In each game, the first row plays the second. By how much does the first row win? 20 means about a draw, 40 a big win and 0 a big loss. Wins can go round in a circle. Each row has two weighted sums of its numbers, A and B, taken from their middle values. A row wins by its A times the other's B, less its B times the other's A.
[ 17  10 -14  -1  14  -6  -3  -1   8  -6  17  20   4  19   5 -17]
[12  9  5 12  9  3 -7 -3  3 -2 12  8 12  8 13 -3] -> 35
[ -1   3  -4  -5 -12  -2   6  -4   2   0  -2   5  -1   2  -7  -4]
[ -8 -11  88  61  36  76  -7 -12 -18  92 -22   8  16 -17  44  93] -> 17
[ 9  3  3  3  2 -2 -1 -2  3  1  0 -1 12  5 10  1]
[-28 -19 -24 -19 -22 -25  -6 -10 -16 -18 -25 -26 -25 -28 -24 -19] -> 22
[-14  -2 -14 -10  -8  -5   0  -3  -2  -7  -6 -12 -18  -5 -13 -11]
[13 16 32 24 10 28  6  8 17 27 21  6 12 21 22 32] -> 25
[-3  7 12  8  7 18  8  3 11 23 14  4  5  6 11 14]
[-10 -11  -7  -3  -3 -13  -8 -10 -10   1 -10 -10 -11 -11  -5  -5] -> 16
[-40 -34   9  -7 -13   4 -14 -19 -30  11 -37 -38 -23 -47 -12  14]
[  8  24  -5  -6 -11 -12   1  11  22  -6  21   3   6  13 -19  -7] -> 3
[ -8   5 -21 -18 -19 -28   0   6   2 -19   1 -10  -5  -7 -23 -16]
[-31 -13 -65 -73 -65 -68   2  -3  -7 -63 -11 -38 -56 -29 -64 -66] -> 21
[-10 -13  22  24   2  20  -4  -5 -13  28 -17  -4  -1 -18  15  32]
[-30  -8 -30 -41 -38 -34  -4  -6  -8 -26 -16 -35 -38 -27 -38 -31] -> 21
[-16   8 -26 -26 -14 -21   1  11   7 -21  -4 -12 -23  -7 -19 -21]
[13 11 24 27 31 32  1  3  4 26 12 19 31 13 25 27] -> 20
[ -7 -15  18   8  17  22   3  -5 -13  25  -7  -8   7   1  16  22]
[  7  17 -25 -14  -9 -14   7  16  16 -18  16   2  -3  14 -18 -13] -> 20
[ 7 -6 -6 -4  3 -9 -4 -5  3 -7 -3  7  5  4  3 -5]
[  0   9 -11 -15  -5 -19   1  11   1 -16  -1  -2 -17   4  -6  -9] -> 26
[-24 -12 -66 -56 -47 -62  -3  -3  -1 -64  -7 -31 -43 -20 -59 -65]
[ -9 -16  11  12  -3   7  -3 -12 -11   5 -10  -2  -4 -17   7   3] -> 20
[ 8  7 14 25 30 12  3 -7 -2 10  4 14 28  1 29  6]
[19 13  4 10 19  8 14 10 13 -4 11 19 21 31 15 -4] -> 13
[ 6  4  9 17 18 18  2 10  0  7  8 15 22  9 20  9]
[ 7  1 -2 -1 11  2  0 -8 -7 -5 -4 10 12 -3 18 -1] -> 23
[-35 -19 -26 -28 -25 -19  -8 -12 -14 -24 -19 -36 -26 -33 -21 -21]
[ 6  5  0 10  5  7  6  4  8 -4  1  8 13  9  5  0] -> 24
[50 20 35 74 76 53  1  5 10 33 23 63 73 39 80 30]
[ -8 -17  -5   2   1   3   0  -2 -11  -1 -12 -15  -3 -21  -3  -3] -> 19
[-11   5 -10 -17 -15 -16   8  -1  -4 -10  -4 -13  -6  -8 -10 -11]
[ -9   2  -3   0  -2   1   6   3  -8  -1   0 -13  -6 -13  -1  -2] -> 19
[ -4   8 -14 -14  -8  -7  10   4  15  -7   6   1 -13  -1 -18 -13]
[  6  -7  43  35  13  43   7  -8  -4  50  -9  -2   9 -10  23  56] -> 19
[  1   5  -3   0   4   2   7  12  11  -1   6   3  14   2   3 -11]
[17  3 -6  4 14 -7  2 -8  0 -5  5 27 20 10  7 -2] -> 33
[ 20  20  -9  -1   3 -10  13  16  18 -17  24  11   3  17  -4 -17]
[-12  -7   4   6   1  -3  -2 -11  -7   2  -7  -9  -6 -13   4   6] -> 30
[22 19 -3 -9 11 -2  0  7 16 -1 19 15  6 22  6  3]
[ -29  -12 -104  -95  -70 -110   -1   -8  -14 -112  -25  -46  -59  -26  -85 -114] -> 8
[  1  -1 -16 -14 -12 -18  -1   0  -1 -19   5  -6  -9  -6 -14 -11]
[ 2 -6 -4  3  2  0 -4  3 -8  0 -4 -4  1 -7  4 -5] -> 21
[ 12   1 -17  -6  -2 -11   0   7  -1 -12  11   4   5   3  -7 -18]
[-11 -18  19  16   5  22  -9  -2 -24  18 -18 -11   1 -22  11  16] -> 21
[-12 -17   3   0  -3  -7  -9 -12  -9   6 -10 -14  -5  -9 -10   1]
[45 26 19 40 52 27  1  9 23 18 33 49 55 42 43 11] -> 17
[ 8 21 13  4 -1  6 -1  7  8 13 18  7  3 16 -1  8]
[-24 -24 -23 -22 -30 -25  -5  -8 -12 -19 -26 -25 -27 -21 -28 -22] -> 25
[-8 -7 -6 -5 -5 -8 -5 -3  5 -1  3  1  2  4 -9 -1]
[-38 -24 -45 -51 -54 -47  -7 -17 -19 -46 -33 -44 -44 -35 -51 -39] -> 23
[39 36  1  8 21 -2  4 13 17 -8 34 41 32 41 19 -9]
[ -2   3  -3  -1  -7  -2  -3  -1 -10 -10  -3  -4   2 -12  11  -4] -> 34
[71 48  9 18 36 14 19 30 41  5 62 62 44 67 25  7]
[ -3  -8  34  32  19  25  -4  -4  -7  28 -10   4   4  -7  26  29] -> 22
[-22 -25  18   4 -17  14  -2  -5 -14  18 -23 -22 -17 -21 -16  21]
[  5   5 -35 -25 -26 -29   7   4   4 -38   2  -9  -7   2 -24 -38] -> 19
[-18  -3 -40 -36 -19 -32  -2  -5  -5 -35 -10 -17 -19  -5 -23 -38]
[21  4 40 35 34 39 -1 -4 -4 32 -3 23 24  9 45 40] -> 22
[ 10  20  -9   0   2  -7   6  17  16 -17   9  11   3  11   1 -10]
[  4  15 -19 -20 -14 -24   5  15  16 -22  13 -12  -6  16 -19 -20] -> 26
[-10 -16   8   1  -8   1  -3  -9  -4   4  -9  -6  -8  -9   1   4]
[ -6   5 -38 -24 -22 -32  -3   0   1 -34   0  -8 -13  -1 -22 -37] -> 18
[-10 -11 -11  -5  -8 -11 -11  -9 -11  -4  -6  -6   3  -8   2 -15]
[-4  3 40 33 13 28 -3 -4  7 28 -9 -1 -1  2 21 29] -> 17
[20 10 31 39 47 41 -3  4  5 23 20 40 35 23 47 25]
[-31 -21  -7 -13 -24 -20  -7 -15 -12 -10 -22 -26 -24 -26 -21  -4] -> 17
[ -5 -14  73  57  32  61   2 -17 -14  76 -20   9  10  -5  36  72]
[ 9 -1 32 40 38 37  8 -3 -2 20  1 16 27  1 36 24] -> 21
[-19  -3 -28 -17 -23 -20   0   3   3 -22 -11 -25 -23 -11 -19 -24]
[-5  3 16 16  9 18  8 14  2 15  6  2  0  8  2 11] -> 20
[-26 -17 -21 -22 -23 -21  -6 -11 -10 -19 -18 -35 -33 -20 -26 -15]
[ 45  18  -3   9  21  -1   8  15  10 -10  29  37  22  28  18  -8] -> 4
[-14 -10  11   1  -9   3  -1   2   0   7 -16 -10  -9 -10  -3   9]
[ -8   2   0 -14 -18  -6   7  -8  -2  -2  -9 -14 -15 -14  -9   4] -> 19
[ -4 -12  11  12   6   9 -10 -15 -15   4 -11  -3   3 -12  11  10]
[-23 -13   3 -15 -16  -5   0 -10 -13   4 -16 -23 -20 -21 -19   1] -> 20
[  2 -18  57  54  39  62  -9 -29 -14  58 -22   9  18 -10  54  52]
[36 21 12 22 29 15  7  5 12  3 17 28 28 24 26  4] -> 36
[-11 -13  -5  -1  -3  -1  -9 -11  -8  -5 -24 -10  -5 -17   3  -6]
[ -4  -8 -14  -9 -12  -7  -3  -7 -10  -9  -7  -7  -2 -12  -6  -3] -> 15
[-20  -5 -23 -25 -26 -23  -4  -9  -4 -18 -18 -16 -23 -18 -32 -20]
[-6 -2 19 10  2 20 -1 -1  5 27  8  0 -5  2  4 19] -> 16
[ -5   0  -4  -3  -5  -4  -7   2  -5  -1  -8 -11   0  -3  -6  -7]
[ -4   2 -24 -23 -18 -22  -1   2   3 -20   1 -11 -11   0 -18 -17] -> 17
[-19 -17  12   9 -10  13 -10  -2 -11  17 -20  -9  -8 -20  -1  21]
[15 -3 11 21 25 16  7 -6  1 14  3 16 20  9 28  8] -> 29
[ -4  -6 -14 -23 -14 -27  -3   3   2 -19   2  -7 -15  -5 -18 -22]
[ 7  0  6  2  1 -4 -3 -6 -6 -3  7 -4  1  0  3 -1] -> 23
[ -6 -12  16   9  -1   7   6  10   1   5  -7  -3 -11  -9   0  11]
[18 22 -6  0  6  7 15 12 17 -3 31 15  5 23 -2 -7] -> 27
[ -5   9 -18 -28 -20 -26   1   9  11 -28   3 -17 -11   0 -27 -22]
[-8  8 -2 -7  0 -2  4  1 -1 -3 -3 -5 -3  2 -6 -7] -> 18
[-47 -37 -28 -27 -43 -25 -11 -22 -31 -19 -52 -51 -51 -48 -45 -18]
[ 5 -3  0 18 18  8 -5 -1 -5  2  4 12 13 11 14  0] -> 21
[62 17 60 82 91 73  5  4 14 48 34 70 88 43 82 40]
[20 -5 36 41 48 33 -2  1  2 23  6 25 43 19 50 18] -> 12
[  3   9 -15 -17  -3 -12   5  -3   7 -13  12  -5  -3   8 -11 -14]
[ -5   3 -21 -22 -17 -20  -9   9   1 -21   3  -8 -16   0 -16 -20] -> 24
[ -6   1 -16 -20 -24 -19  11  12   9 -15   0 -14 -11  -2 -24 -15]
[-15 -22  -9   1 -15  -2  -2  -2 -12  -3 -18 -14 -20 -11  -9   0] -> 22
[ 23  18 -20 -13   0 -12   4  13  23 -20  36   9   6  22  -7 -20]
[-19 -23  -9  -8  -9  -6  -7 -14 -27  -3 -18 -18 -14 -25 -16  -6] -> 16
[-23 -24  -7 -16 -23  -5  -1  -5 -10  -5 -18 -25 -24 -23 -14  -4]
[19 25 13 20 24 16 15 26 25  8 24 16 14 13 27  9] -> 12
[-19  -8 -22 -29 -23 -26  -3   9   3 -25 -16 -31 -32 -16 -27 -20]
[-29 -22 -36 -41 -46 -41  -9  -5 -21 -38 -30 -40 -41 -32 -41 -31] -> 20
[43 31  6 10 19  8 10 24 29  6 42 34 21 39 11  0]
[ 25  28 -15 -11   5 -18   2  11  28 -22  31  16  13  32 -11 -21] -> 27
[-19 -17  24   9  -9  20  -7  -5 -11  28 -22 -17 -21 -27  -3  28]
[ -9 -18  62  53  32  54  -2  -7 -15  64 -16   5  14  -7  40  61] -> 19
[ 13  21 -16 -11 -12 -20  10  12  22 -15  16  -1   0  11 -17 -20]
[-27 -27  -7  -8 -17  -9  -6 -11 -20 -10 -31 -20 -25 -20 -16  -8] -> 20
[ -8 -20   6   8  -3   3 -17 -14 -12  12 -22 -14 -10 -15  -1  11]
[-30  -5 -71 -81 -69 -70   7  -5 -13 -61 -18 -53 -58 -25 -78 -64] -> 16
[-2  2 10 -2 -2  6 -3 -4  0  7  5 -1  4 -2  0  3]
[ 1  1  8  1  5  8 -2  2  2  6  2  4  1  8  3 11] -> 21
[ -5  -8   4  10   7  12   5 -10 -11  10  -9  -1   6  -6  12   9]
[ 30  39 -14 -10   4 -16  15  25  33 -18  36  19  15  32  -6 -16] -> 23
[-19  -7 -21 -19 -19 -21   0  -5  -5 -19  -9 -13 -22 -12 -19 -19]
[ 5 13 -1  2 10  4  0 -1  8 -2 18  4  9  4 14 -3] -> 22
[ -7   6 -25 -29 -29 -27   5  11   6 -28   0 -12 -19  -2 -18 -20]
[55 55  4 23 37  3 16 35 37  5 63 55 47 57 26 -5] -> 6
[-11  -2 -16 -14 -13 -11  -6  -3  -2 -13  -9  -2  -9  -3 -15 -15]
[-32 -19 -16 -34 -44 -18  -6  -6 -15  -5 -18 -38 -37 -27 -32   0] -> 7
[-24 -22 -44 -49 -37 -40   0 -10 -12 -32 -21 -35 -35 -22 -51 -36]
[12 16  2 -3 -1  3 -2  9  9 -1 14 11  3 21  0  0] -> 22
[40 32 27 26 35 25  8 17 21 33 32 38 38 42 28 36]
[-25 -15  -1 -17 -22 -14  -8 -16 -18 -10 -23 -26 -21 -30 -13 -10] -> 22
[22  4 36 55 30 37  4  7 -6 33  3 23 33  7 42 27]
[ 7 -1 -1  5 19 -1 -2  1  4 -2 -4 12 12 12 13 -3] -> 17
[-18 -10  -4 -14  -9  -8 -12 -10 -14 -14 -11 -12 -16 -16 -12 -10]
[-24 -22 -20 -15 -20 -12  -9  -9 -10 -13 -19 -22 -25 -22 -21  -8] -> 16
[-10  -4 -24 -17 -22 -22  -8  -3   1 -25  -4 -21 -15  -2 -14 -26]
[  3   2  20  25  29  26  -6 -12  -3  23   9  12  25   8  33  20] -> 17
[  0   8 -54 -53 -18 -52  -3   0   6 -53   8   5 -19  21 -45 -57]
[ 18  13 -13  -4  15  -4  -2   0   1 -14  15  27  23  16   5 -14] -> 19
[ 9 -1 32 24 11 25 -1  5  5 38  4  8  1  8 18 32]
[-12  -7  33  17   3  20  -3  -1 -14  36  -8  -9  -7 -12  13  40] -> 20
[-19 -19  20   3  -7  18   1  -9  -6  34 -14 -18 -16 -23   1  27]
[ -3  -2  -6  -9  -1  -9  -2  -2  -5  -4   4  -3  -5   0 -11  -3] -> 18
[17 -7 70 72 66 75 -1 -9 -8 62  4 35 45 10 67 64]
[ -4  -6   8   9  -1   8  -5  -5 -15  14  -6  -4   1   1   3   8] -> 22
[-15 -12   8   1 -15   7   3  -9  -8  11 -12 -19 -15 -16 -10  12]
[-24 -16  -7  -4 -20  -5   4  -6  -9 -11 -13 -24 -29 -27 -15   1] -> 18
[-22 -13 -23 -21 -19 -25  -5   3  -3 -19 -11 -17 -21 -15 -20 -16]
[-11  -5 -21 -23 -25 -24   3   1  -7 -20 -10 -23 -23 -18 -29 -22] -> 17
[-12 -20  57  42  32  47  -9 -16 -11  50  -6   2   7  -5  29  51]
[ -9  -6 -27 -20  -8 -22   2  -2  -2 -21  -8  -6  -5  -7 -14 -26] -> 21
[25 12 -1  8 17  2 -1  2  7 -6 13 20 19 16 12 -1]
[ 11 -11  26  37  34  33  -3 -10  -4  27   5  19  25   2  45  18] -> 17
[19  3 14 16 14 13 -3  5 -2 20  4 14 15  3 23  9]
[-10  -7 -10  -6  -2  -5  -3 -12 -10  -8 -10  -5  -4  -7  -8  -8] -> 19
[ -8 -13  16  20  18  10  -4  -5 -17   9 -20   2  17 -12  19   5]
[ -6  -4   1   1   1   2  -6  -4  -1   5 -16  -3   2 -12  -4   1] -> 18
[ -8 -20  79  59  23  68 -13 -16 -13  77 -25  -2   6 -15  44  79]
[-7  4 -4  2 -3  7  5 -2 -2  4  2  5  7 -3 -7  7] -> 21
[ -5   0 -17  -9  -8 -14  10  13   6 -13   5 -10 -10  -2  -9 -14]
[  1  -4  -9  -1  -5  -3  -1  -9  -6  -8  -7   0  -9  -8  -4 -11] -> 15
[ 48  44 -10   1  26  -3  11  24  21 -12  48  50  37  55  15 -12]
[-10  -4 -16 -11  -9 -14  -4   5 -10  -5  -3   2  -4  -5 -11 -10] -> 18
[11  7  2  9 10  2  9 -1  3  1  7 10 17 11 12 -3]
[-16 -11  35  22   6  31  -1  -8 -16  40 -10 -12  -6 -17  17  49] -> 26
[ 11  23  -5   1  12 -13   7  11  15  -8   6  16  17  20   4  -8]
[-28 -29 -29 -27 -26 -24  -8 -12 -20 -20 -26 -31 -26 -30 -29 -25] -> 18
[12  2  3  0  4  4  2  3  1  0  4  5  7  8 -2 -1]
[18  4  1 11 22 -2  4  5 12 -4 13 20 19 19 17 -3] -> 23
[ -3 -15  36  40   9  35  -3   0 -18  39 -12   4  10  -6  26  41]
[ -6   3   0  -2  -2   0  -3   4  10   2  -3 -10  -6  -4  -3   2] -> 20
